In the data rows, zero lies at 4.5, halfway between 4 and 5.
Here are some numbered points:
{7, 5, 4, 6, 5, 4, 7, 4, 6, 8, 5, 5, 5, 5, 6, 6, 6, 5, 6, 5} 0
{8, 6, 6, 6, 6, 5, 9, 5, 7, 9, 5, 6, 7, 5, 8, 6, 7, 6, 8, 6} 1
{5, 5, 7, 7, 5, 4, 5, 5, 7, 5, 4, 5, 5, 6, 5, 5, 9, 9, 5, 5} 2
{6, 6, 5, 5, 5, 5, 7, 5, 6, 7, 4, 6, 5, 5, 7, 5, 7, 6, 6, 5} 3
{7, 5, 5, 4, 5, 4, 7, 5, 4, 9, 6, 7, 9, 4, 7, 5, 4, 4, 8, 4} 4
{9, 4, 5, 5, 4, 5, 8, 5, 4, 8, 5, 5, 7, 5, 5, 6, 5, 4, 8, 7} 5
{5, 5, 5, 6, 5, 5, 6, 4, 6, 6, 4, 5, 5, 5, 5, 7, 6, 5, 5, 5} 6
{6, 4, 4, 5, 4, 5, 6, 4, 5, 5, 4, 5, 4, 5, 5, 7, 4, 4, 5, 7} 7
{6, 6, 6, 6, 6, 5, 7, 4, 6, 9, 6, 7, 6, 5, 8, 6, 6, 5, 6, 5} 8
{5, 4, 4, 5, 5, 4, 5, 4, 5, 7, 6, 6, 8, 5, 6, 5, 5, 4, 5, 5} 9
{6, 5, 6, 7, 5, 5, 6, 5, 7, 6, 4, 5, 4, 6, 6, 5, 7, 6, 5, 6} 10
{6, 5, 5, 5, 5, 5, 7, 5, 5, 8, 6, 7, 7, 5, 7, 5, 5, 4, 7, 5} 11
{6, 6, 7, 7, 6, 5, 8, 5, 8, 8, 5, 6, 6, 6, 8, 6, 9, 7, 6, 6} 12
{4, 5, 5, 5, 5, 5, 5, 4, 5, 5, 6, 8, 4, 4, 7, 4, 5, 4, 4, 4} 13
{5, 5, 6, 5, 6, 5, 5, 4, 5, 7, 9, 9, 6, 4, 8, 5, 5, 4, 4, 5} 14
{5, 4, 5, 6, 5, 8, 4, 5, 4, 5, 4, 5, 5, 6, 5, 9, 5, 5, 4, 6} 15
Which point above is nearest to each new point? Its number follows each.
{7, 5, 4, 6, 5, 5, 8, 4, 6, 8, 5, 5, 6, 5, 6, 6, 6, 5, 7, 5} 0
{9, 6, 5, 5, 6, 5, 9, 5, 6, 9, 6, 7, 8, 5, 8, 5, 6, 5, 8, 5} 1
{4, 8, 8, 6, 5, 4, 5, 5, 7, 6, 4, 6, 5, 5, 7, 4, 9, 8, 5, 5} 2
{7, 5, 6, 6, 5, 4, 9, 5, 6, 9, 5, 5, 8, 5, 7, 5, 7, 6, 8, 5} 1
{9, 5, 4, 5, 5, 5, 8, 4, 4, 8, 4, 5, 7, 5, 4, 5, 4, 5, 8, 4} 5
{5, 5, 5, 5, 5, 5, 5, 4, 5, 6, 5, 6, 5, 5, 7, 6, 5, 5, 5, 5} 6
{8, 5, 4, 7, 4, 6, 8, 5, 5, 8, 5, 5, 6, 7, 5, 8, 6, 5, 8, 7} 5
{6, 7, 8, 8, 6, 5, 7, 5, 9, 7, 5, 6, 5, 6, 8, 6, 9, 8, 5, 6} 12
{8, 5, 4, 5, 5, 5, 9, 4, 6, 9, 5, 5, 6, 5, 6, 6, 6, 5, 7, 5} 0
{9, 4, 5, 5, 4, 5, 9, 4, 4, 9, 4, 5, 7, 5, 5, 6, 5, 4, 9, 6} 5
{9, 4, 4, 4, 4, 4, 9, 4, 4, 8, 4, 4, 6, 5, 5, 6, 4, 5, 8, 5} 5
{4, 5, 7, 9, 4, 5, 4, 5, 7, 5, 4, 4, 5, 7, 5, 5, 9, 9, 4, 5} 2
{4, 6, 8, 9, 5, 4, 5, 6, 9, 5, 5, 5, 5, 8, 5, 5, 9, 9, 4, 5} 2
{6, 6, 8, 7, 5, 5, 6, 6, 7, 6, 5, 5, 5, 6, 6, 5, 9, 9, 6, 5} 2
{4, 7, 9, 7, 4, 4, 4, 6, 7, 5, 4, 5, 5, 6, 5, 5, 9, 9, 4, 5} 2
{6, 4, 4, 5, 5, 5, 6, 5, 4, 5, 4, 5, 4, 5, 5, 8, 4, 5, 6, 8} 7
{5, 7, 8, 7, 5, 6, 5, 6, 7, 5, 5, 4, 4, 6, 5, 6, 9, 9, 4, 5} 2
{5, 5, 6, 6, 5, 4, 4, 5, 5, 4, 4, 4, 5, 5, 5, 5, 9, 9, 5, 5} 2
{9, 6, 6, 5, 5, 4, 9, 5, 6, 9, 5, 5, 7, 5, 6, 5, 6, 6, 8, 5} 1
